One turn sends every row of this set to another row. A few are shown first. Where does it send the rows asked after them?
Peto: 5 -41 10 13 -17 -9 -14 7 -8 -5 7 24 -21 -18 2 -10 -30
Ril: 18 -14 -19 25 -22 12 27 30 -20 -39 1 16 -12 -24 -18 -8 14
tiz: 5 -16 25 -25 -18 -7 -12 23 -31 -20 15 16 -51 6 -13 7 -9
Zifil: -11 -13 -3 -42 -11 19 -3 24 -22 -5 -16 18 -8 -10 9 17 -3
dut: -29 5 -5 26 6 28 14 22 -18 -16 -8 8 2 -7 -16 -16 13
ver: 22 -27 -3 16 -37 9 4 11 -33 -12 -1 44 -5 -10 18 7 -15
Dumus: 0 -54 1 10 -11 18 -43 28 -24 -3 3 18 -13 12 -1 11 7
minir: 13 1 20 4 -1 -20 -4 25 -31 20 17 0 -34 3 -2 5 -3
fosor: -8 -32 8 -4 -4 0 -42 19 -4 -2 0 8 1 15 16 11 7
Tosik: -9 6 -7 5 -18 6 28 20 -3 -39 4 11 13 -7 -19 11 12
fid: -6 -17 0 18 -9 -7 13 24 6 -35 11 1 -23 -18 -35 -8 -2
Domin: -9 15 9 45 -9 11 13 35 -22 -29 13 4 -28 5 -20 -6 -5
dodug: -18 11 -3 40 7 10 20 42 -11 -13 -8 -3 -16 -6 0 -7 -1
bepi: -25 8 -2 7 -5 23 25 43 -18 -46 -17 15 -12 5 8 3 7
sisop: -5 -51 11 -13 15 13 1 34 -33 5 6 13 8 -5 9 -16 -9
geli: 0 -27 10 8 -17 1 -27 34 -27 -9 6 19 -5 37 16 34 13
guf: 1 -41 5 5 -7 15 9 54 -27 3 9 14 -6 4 12 22 -34
zerid: 19 -19 26 0 -14 1 11 43 -48 -17 31 20 -3 22 14 8 -18
biba: -13 -4 -7 8 -11 39 10 37 -22 -52 -8 16 -16 -14 -7 -19 -1
suv: -7 -23 3 11 -7 8 29 32 -28 -44 16 14 -12 8 -42 1 22
gagu: 10 -21 9 7 -19 12 -12 10 -47 11 17 21 -36 -2 -31 6 2
piniz: -4 -10 -3 19 2 -22 37 28 -8 -29 -7 5 -13 -3 -11 -5 29
niseg: 19 -39 2 19 -13 -4 -34 39 -22 -4 -2 13 -25 11 25 11 7
zoli: -19 -16 6 17 -2 17 8 35 -21 -50 -2 13 -43 -4 -18 -24 1
batom: 3 -11 8 -21 -5 -14 8 42 -28 -4 -14 12 -41 6 23 23 2
zuf: 10 -32 2 -29 -15 21 -8 16 -51 -15 -4 31 -32 -9 -6 -7 14
Lili: -10 8 5 34 -6 25 13 19 -37 -30 9 15 -12 0 -24 -23 17
Zif: 12 -3 -6 -14 -12 27 -7 10 -44 17 4 18 4 -15 -4 -2 10
fal: -26 5 15 10 5 0 19 40 -13 -48 -4 4 -33 10 0 -13 5
kes: -8 -38 20 10 0 -31 7 2 -19 -1 -6 29 -14 7 17 -5 3
did: -10 -23 -16 14 -2 12 33 54 -6 -25 -3 0 -8 -9 -19 17 3
gese: 21 -23 -1 1 -15 16 -37 40 -23 -6 6 11 6 7 29 8 3
lim: 15 -21 13 5 -30 10 -45 23 -21 -19 18 19 -7 18 7 16 -1
lipu: 13 3 5 10 -9 -4 30 52 -16 -43 23 -5 -10 -2 -13 -1 2
zeg: 10 -33 4 5 -14 6 -31 17 -36 -11 -2 27 0 22 20 6 33
raku: -4 -20 -7 -5 9 12 23 37 -13 -33 7 -2 8 -18 -22 -22 18
tepi: -10 -2 0 -3 -4 3 8 23 -28 30 -9 12 -8 6 4 31 7
mazuz: -10 -44 28 -9 0 8 6 20 -49 -12 23 30 2 25 -12 0 2
latik: 11 -31 21 0 -1 -7 -41 26 -27 -10 16 7 -8 22 15 -6 19
Kota: -5 -8 17 -2 -24 -8 7 -4 -22 -13 4 37 15 13 20 14 -4

Tosik goes to -> raku
Peto goes to -> zerid
And these:
Zifil goes to -> Zif
lim goes to -> latik
fal goes to -> dodug

One turn sends every row of this set to another row. A few are shown first. Where does it send the rows asked after them?
Tet: -24 -28 23 0 -5 8 17 -23 -14 -11 -11 -16 6 -11 -41 4 5 18 -10 39 -3 -20
 0 -11 -11 19 22
mez: 5 15 10 1 19 25 28 30 11 8 6 13 -1 -48 -34 37 -19 -4 30 -3 -36 5 7 -32 2
 -3 -17
Bele: 8 2 -10 14 9 35 39 19 -7 9 20 27 -1 -34 -26 37 -14 13 30 1 -28 14 0 -32
 6 -4 -19
gufa: -16 -15 -7 -24 42 17 28 -29 -13 30 15 -14 16 -41 -30 6 -6 -27 -3 27 -25
 -36 8 -37 -21 40 6
pep: -17 -19 18 -11 37 16 27 -28 -1 11 14 -20 18 -33 -36 -3 5 -9 -28 34 -22
 -32 1 -16 -21 9 27
mul: 8 5 -7 9 7 32 45 23 -9 12 23 19 5 -35 -22 39 -18 12 28 8 -36 4 -5 -29 10
 4 -17
rume: 10 5 -10 9 21 36 44 17 -4 15 28 23 4 -40 -24 36 -16 6 24 2 -36 7 -2 -34
 4 -6 -16
Fisav: 0 -5 -4 7 7 21 0 -44 -22 -9 -15 9 -4 -18 -42 -1 -12 19 3 30 22 -19 13
 -22 -27 10 28
Vati: -3 -3 2 -1 -3 16 6 -35 -26 -7 -13 -1 3 -19 -38 3 -18 18 1 45 15 -35 7
 -18 -18 21 31
bubat: 4 0 -8 -3 42 27 7 -48 -12 8 8 4 7 -39 -38 -5 -11 -4 -12 28 7 -34 14 -26
 -35 1 35
fenur: 10 5 -8 7 15 35 45 22 -6 14 27 20 6 -41 -23 37 -18 7 24 7 -39 3 -4 -31 7
 1 -15
sal: 3 13 10 2 12 22 28 32 7 4 3 12 -2 -45 -33 39 -19 -1 32 -1 -35 6 8 -30 6
 1 -17
kop: -24 -30 16 8 6 13 10 -35 -9 -16 -15 -4 -2 -8 -46 -1 10 19 -7 23 7 0 7
 -17 -21 4 18
Togan: 7 2 -7 12 4 32 42 22 -9 9 18 24 2 -32 -24 39 -18 15 31 7 -31 9 -3 -30 9
 1 -18
Rofud: 3 14 9 5 16 24 27 29 9 4 4 16 -3 -45 -34 37 -18 -1 32 -5 -34 9 9 -31 3
 -3 -18
Fadak: 6 14 9 2 20 25 28 29 10 7 6 13 -3 -47 -34 37 -19 -3 30 -6 -33 9 10 -32 3
 -6 -18
mipar: -21 -20 24 -10 10 10 27 -19 -10 2 3 -24 17 -22 -37 2 2 4 -20 45 -19 -37
 -1 -11 -11 21 25
bav: -24 -30 -8 0 5 14 3 -35 -23 0 -24 5 -8 -10 -42 7 0 5 20 12 10 5 16 -37
 -20 34 -5
bof: 0 2 2 -10 9 17 15 -29 -21 5 -1 -9 13 -29 -33 3 -21 6 -6 51 3 -50 5 -16
 -18 24 35
dafi: 3 14 10 3 12 23 27 32 9 2 2 13 -2 -44 -35 37 -20 0 34 -4 -31 7 9 -31 5
 -2 -19
Zonel: 3 -4 -9 6 30 25 1 -51 -15 -2 -5 12 -2 -28 -42 -4 -10 8 -3 21 19 -20 16
 -27 -34 -2 30
kiro: -23 -17 0 -24 9 10 26 -17 -23 19 0 -20 15 -27 -30 13 -10 -11 6 42 -18
 -40 4 -28 -8 55 3
navo: 4 4 -2 -10 31 21 15 -39 -16 12 10 -6 13 -39 -34 -2 -17 -3 -13 41 -1 -48
 8 -22 -27 14 37
tak: -18 -28 -16 0 38 21 5 -47 -14 10 -8 11 -8 -24 -45 1 4 -8 10 -1 5 8 21
 -44 -32 17 -2
voga: -19 -29 13 7 33 20 10 -45 -1 -7 -4 2 -1 -20 -48 -8 14 6 -16 11 2 1 10
 -23 -30 -8 20
sasi: -15 -24 12 -3 48 21 19 -42 3 6 12 -8 10 -32 -43 -7 12 -7 -26 18 -13 -15
 8 -23 -31 -7 24
gutu: -26 -26 -2 -12 -9 7 14 -22 -28 4 -20 -11 3 -10 -36 12 -7 5 18 34 -2 -19
 7 -30 -9 52 -1
zudug: 9 3 -11 14 18 37 41 16 -5 10 23 27 0 -38 -26 35 -15 10 27 -3 -33 13 -1
 -35 4 -6 -17
luvu: 4 15 9 1 15 24 29 32 10 7 5 11 -1 -47 -33 38 -19 -3 31 -1 -36 3 7 -30 4
 0 -16
nagel: -15 -21 -16 -13 57 23 16 -43 -8 26 11 1 7 -41 -38 0 1 -27 -2 8 -12 -12
 16 -45 -32 21 2

bav goes to -> gutu
dafi goes to -> sal
fenur goes to -> rume
And these:
Zonel goes to -> Fisav
Tet goes to -> mipar

One turn sends every row of this set to another row. A few are shown first. Where does it send the rows asked after them?
pozus: -7 -3 13 -27 -13 30 36 12 4 -5 16 22 56 -4 -14 -16 15 9 17 23 -28 -20 -7
 27 6 -3 -16 -10 -10 36 -10 -19 2
tusof: -20 -21 -6 -37 -13 -4 33 0 -31 19 15 13 37 1 -2 -20 5 -6 9 23 -8 -10 -12
 23 15 -12 -21 -18 3 10 -3 -20 18
loso: -17 -23 -6 -11 -2 22 15 0 -14 14 -3 16 30 4 13 -44 1 -4 1 15 25 -3 -33 6
 -18 -13 -19 -19 18 6 -10 -2 -2
Sir: -33 -5 -7 -19 -3 17 53 9 -4 6 7 13 38 -9 -12 -27 -5 -2 14 32 -18 -20 11
 28 13 -4 -22 -18 0 12 -9 -22 11
voti: 2 -16 18 -39 -25 13 12 7 -18 10 17 25 50 5 -4 -10 25 7 10 15 -11 -9 -33
 18 5 -11 -15 -9 -1 27 0 -17 7
Vivuv: 37 -11 7 15 8 14 -22 -7 9 -11 22 17 -29 -14 8 -8 13 -6 -16 19 -29 -4 27
 30 10 28 -19 24 5 -9 17 -5 -16
noz: -46 -5 -3 -4 -1 21 32 16 -5 7 -14 7 33 -3 -18 -38 -3 12 -2 34 -1 -13 6
 11 -2 -3 -9 -21 8 0 1 -26 10
sep: 31 -4 13 9 8 30 -23 2 3 -7 25 2 -23 -24 10 -18 16 -6 -18 19 -23 -9 26 26
 0 27 -34 32 7 -18 33 -7 -11
sipi: -1 -18 1 -28 -19 4 25 3 -18 24 27 24 35 10 16 -34 11 -1 2 12 -15 0 -25
 18 8 -16 -35 -23 -15 13 -11 -11 16
vokid: 42 -3 15 12 -2 26 -28 -22 7 -3 35 16 -15 -14 0 -19 12 2 -13 13 -19 -7 27
 26 12 24 -21 26 2 -16 34 -14 -9
Rasos: -4 -18 -9 -21 -7 18 34 -19 -16 12 20 23 35 1 14 -39 -8 -13 13 21 8 -7
 -24 21 -8 -9 -28 -17 10 24 -16 -3 -1
satez: 30 -6 11 4 9 21 -27 4 19 -9 22 7 -21 -16 14 -18 28 -3 -11 12 -19 -18 24
 28 11 17 -23 29 1 -29 27 9 -3
Fiza: 33 -6 13 11 4 24 -31 -5 -2 -5 28 7 -21 -19 5 -19 12 -3 -18 18 -22 -6 23
 26 -1 29 -27 30 8 -14 31 -10 -9
parob: -26 -2 16 -6 -10 40 20 26 16 -11 -13 16 50 -1 -24 -29 16 27 6 25 -12 -19
 -4 12 -8 2 -2 -12 -3 20 -2 -17 -2
dufen: -29 -13 -8 -1 9 32 23 6 9 -1 -9 20 28 -3 2 -53 -11 6 1 23 17 -14 -16 11
 -22 1 -16 -21 16 8 -17 3 -6
tepa: 36 -8 12 1 7 18 -29 -4 0 -5 30 11 -24 -20 2 -18 10 -5 -15 21 -26 -14 21
 34 2 31 -29 31 8 -15 25 -4 -5
lebip: 37 -7 14 3 12 12 -29 -9 18 -10 31 17 -22 -13 -3 -22 14 1 -9 17 -22 -19
 25 31 12 25 -14 26 -2 -19 22 1 1
lazi: -13 -1 -2 -13 -9 29 48 5 14 6 20 20 37 1 5 -45 -5 5 7 20 -30 -12 6 24 7
 -2 -34 -21 -22 21 -20 -14 9
nak: 33 -9 10 5 10 21 -24 5 6 -11 26 8 -26 -23 5 -18 15 -8 -15 19 -26 -14 23
 32 2 30 -31 34 5 -14 25 -1 -8
rere: 33 -1 16 12 -4 32 -21 -8 9 -4 27 2 -16 -18 16 -13 25 -6 -12 11 -13 -6 27
 21 12 13 -31 26 3 -23 37 -5 -14
Nobo: -33 -2 2 9 -2 32 22 17 14 7 -10 19 31 7 -9 -54 -3 26 -11 24 -10 -7 0 3
 -7 -1 -15 -25 -12 3 -12 -17 6
res: 32 -13 11 16 10 15 -24 3 12 -9 15 14 -31 -16 12 -10 19 -5 -15 17 -27 -3
 25 28 9 24 -18 23 7 -15 19 0 -13
Nadi: 37 -11 12 17 3 18 -22 -2 8 -10 17 13 -29 -16 15 -6 20 -8 -17 15 -25 5 28
 25 9 22 -22 22 5 -15 22 -6 -17
Norot: -33 -20 -3 -18 -9 3 12 9 -31 24 -8 10 30 1 -11 -31 6 11 -4 24 9 -3 -17 6
 -2 -12 -8 -21 12 -3 6 -24 15
nez: 38 -11 10 17 1 19 -19 -8 3 -8 22 17 -26 -14 12 -7 12 -7 -14 15 -29 0 27
 28 9 24 -21 21 6 -13 21 -9 -18
mis: -18 -13 21 -18 -18 23 -3 22 -10 8 -12 17 41 10 -14 -23 26 26 -5 17 2 -4
 -29 6 -9 -7 0 -13 5 12 3 -22 3
Zad: -14 -11 -10 -12 6 30 40 -8 7 -4 13 27 39 -5 0 -47 -19 -5 13 28 1 -22 -9
 21 -12 0 -23 -19 7 23 -22 -1 -1
dolu: -19 -19 5 -10 -12 9 -2 14 -17 27 -4 19 26 17 5 -50 11 21 -17 13 4 7 -29
 -1 -7 -14 -16 -28 -7 -3 -5 -14 12

dufen goes to -> loso
res goes to -> Nadi
nak goes to -> sep
And these:
lazi goes to -> Nobo
vokid goes to -> lebip
Norot goes to -> tusof
parob goes to -> mis

One turn sends every row of this set to another row. A few are shown first. Where does it send the rows asked after them?
nodan: -53 -43 26 -28 29 43 -8 0 6 -12 11 -5 9 -16 5 9 9 -13
bizen: -20 -23 24 -26 81 34 -6 -8 -25 20 18 8 26 -6 2 10 7 -19
tir: -24 6 19 -33 9 47 -1 5 2 9 8 -34 -25 14 10 -23 17 -16
Tis: -2 -12 9 -18 54 29 -14 8 -23 28 -4 -17 9 5 -3 -21 -10 -63
gadi: -18 -22 26 -27 79 38 -7 -5 -27 21 22 8 23 -10 6 9 12 -17
Tusez: -17 -22 24 -27 79 33 -12 -4 -30 21 14 15 23 -7 3 7 6 -12
tigo: -10 -25 25 -15 0 36 -5 12 8 -26 12 4 1 31 7 9 25 -16
dere: 21 -6 28 -8 48 35 -5 0 -21 18 21 14 10 46 6 8 18 -20
zafe: -12 -23 20 -39 43 56 -5 17 3 15 10 -26 -4 -27 3 -32 1 -36
fogen: -14 -26 18 -28 41 40 -1 25 4 15 5 -26 -6 -26 -1 -34 -1 -36
sus: -3 -11 24 -11 59 30 -21 3 -19 34 2 -9 12 -1 -4 -12 -3 -64
Borug: 22 -7 28 -11 46 33 -4 8 -25 10 26 14 14 40 7 9 23 -18
nomi: -11 -27 29 -12 5 41 2 8 9 -25 8 3 0 32 10 9 25 -11
mema: -27 -4 14 -24 12 40 -1 5 7 5 14 -28 -33 17 17 -26 22 -12
pav: -14 12 22 -21 22 24 -22 0 -24 30 4 -22 -11 41 3 -6 17 -45
rabi: -12 -15 13 -30 42 47 -4 16 2 9 4 -34 -3 -28 1 -30 0 -32
kofem: -10 15 22 -10 29 25 -23 -5 -16 29 5 -12 -13 42 7 -3 22 -41
rek: -9 -24 21 -13 2 36 -7 8 15 -23 10 4 -10 36 8 5 20 -13
div: 0 -11 16 -17 55 25 -23 11 -22 30 0 -22 10 -1 -7 -15 0 -61
pezu: -52 -41 22 -33 34 39 -6 -1 5 -13 9 -2 11 -19 7 11 12 -17
lut: 17 -10 31 -7 43 33 1 -2 -27 9 20 15 14 45 7 11 22 -11
Rute: -11 -30 27 -10 0 38 -7 11 5 -23 14 -1 -1 36 9 9 22 -17
logef: 5 -3 20 -20 54 29 -28 15 -15 34 4 -8 9 -1 -9 -10 -2 -60
Radi: -19 -29 18 -27 41 46 2 12 3 8 11 -25 -6 -29 5 -36 -4 -36
Kif: -7 15 17 -24 21 17 -29 -1 -17 24 2 -13 -14 38 11 1 17 -43
Tesut: -17 -18 10 -30 47 41 3 21 1 12 -2 -28 -12 -20 3 -35 -4 -30
fidu: 21 -9 31 -14 44 30 -3 4 -28 8 14 15 11 44 13 8 21 -12
Koseg: -23 -4 16 -41 9 45 -6 1 -1 7 12 -33 -28 12 21 -22 20 -20
vamo: -12 -29 26 -19 2 44 -3 12 6 -25 4 4 0 35 16 5 21 -15
vove: -7 -26 24 -14 2 38 0 10 11 -24 11 4 -1 36 8 5 25 -12
sipa: -22 -27 21 -19 80 32 -7 -7 -28 19 20 12 25 -2 1 13 8 -15
fibu: -52 -41 27 -32 33 39 -8 7 6 -14 5 2 9 -16 5 9 12 -12
sova: -12 7 17 -16 22 32 -21 -8 -21 32 -9 -16 -11 41 0 -10 14 -45
gatef: 23 -8 30 -5 47 29 -6 5 -26 10 25 8 13 41 10 11 18 -16
virin: -20 -21 24 -25 79 34 -6 -2 -28 18 17 10 25 -11 10 10 4 -14
Vivig: -19 -28 24 -26 82 37 -6 -10 -24 25 19 8 20 -8 6 7 2 -21
Vuf: 20 -6 28 -10 48 33 -3 0 -25 12 22 12 14 46 8 7 22 -14
Bet: -49 -45 21 -24 39 40 -4 2 8 -17 7 -2 11 -15 5 11 8 -16
Voto: -49 -46 17 -33 34 37 -5 -1 11 -14 7 -4 3 -19 8 6 6 -16
fadu: -27 3 17 -29 16 45 -2 5 3 15 -5 -29 -33 16 6 -26 21 -16
Nezef: -8 -31 27 -13 0 41 -8 11 4 -23 9 6 1 33 9 6 29 -13
riz: -8 -6 18 -17 52 22 -20 11 -18 34 0 -12 12 2 -1 -10 -7 -66
bapo: -50 -43 18 -31 39 46 -11 6 5 -12 4 2 12 -18 5 6 10 -13
gesal: -18 -22 30 -22 80 35 -7 -4 -25 23 22 5 22 -13 4 11 5 -12
gulo: -20 -4 14 -28 13 48 -1 4 4 14 7 -33 -28 10 13 -28 26 -12
voku: -47 -45 22 -30 35 37 -5 3 11 -16 6 -2 11 -17 4 6 9 -17
Dazu: -14 15 15 -17 22 29 -21 -9 -20 33 2 -16 -10 39 12 -4 18 -41
kuz: 21 -9 26 -9 46 37 -6 3 -30 10 22 14 16 41 14 9 21 -15

nomi goes to -> lut
Kif goes to -> logef
And these:
gadi goes to -> pezu
sus goes to -> Radi
div goes to -> rabi
fogen goes to -> gulo
Vuf goes to -> bizen
Nezef goes to -> kuz
gesal goes to -> nodan
sova goes to -> Tis
fidu goes to -> Tusez
dere goes to -> Vivig

